[[113  98 144]
 [118 116 130]
 [128 123 126]
 [142 158 101]]
->
[[113 118 128 142]
 [ 98 116 123 158]
 [144 130 126 101]]

[[150 138 128]
 [127 129 128]]
->
[[150 127]
 [138 129]
 [128 128]]

[[128 118 105 117 118]
 [127 118 105 117 117]
 [127 118 105 117 117]
 [126 119 106 117 116]
 [127 118 105 117 116]
 [127 118 105 117 117]
 [127 118 105 117 117]
 [128 117 105 117 119]
 [129 117 105 117 119]
 [127 118 105 117 117]
 [126 120 107 117 116]]
->
[[128 127 127 126 127 127 127 128 129 127 126]
 [118 118 118 119 118 118 118 117 117 118 120]
 [105 105 105 106 105 105 105 105 105 105 107]
 [117 117 117 117 117 117 117 117 117 117 117]
 [118 117 117 116 116 117 117 119 119 117 116]]

[[136 120 117 136]
 [131 121 115 131]
 [134 113 124 106]
 [132 112 123 104]
 [131 109 127 104]
 [143 117 111 139]]
->
[[136 131 134 132 131 143]
 [120 121 113 112 109 117]
 [117 115 124 123 127 111]
 [136 131 106 104 104 139]]

[[156 126 106 140 115 133 124 102 131 107 115 118]
 [156 126 106 137 115 133 122 103 132 107 118 119]]
->
[[156 156]
 [126 126]
 [106 106]
 [140 137]
 [115 115]
 [133 133]
 [124 122]
 [102 103]
 [131 132]
 [107 107]
 [115 118]
 [118 119]]

[[138 132 138 100 114 122]
 [135 128 132 114 116 123]
 [132 116 136 109 118 122]
 [126 120 127 127 126 127]
 [129 122 122 136 131 130]
 [126 126 122 132 133 127]
 [124 126 131 132 126 127]]
->
[[138 135 132 126 129 126 124]
 [132 128 116 120 122 126 126]
 [138 132 136 127 122 122 131]
 [100 114 109 127 136 132 132]
 [114 116 118 126 131 133 126]
 [122 123 122 127 130 127 127]]
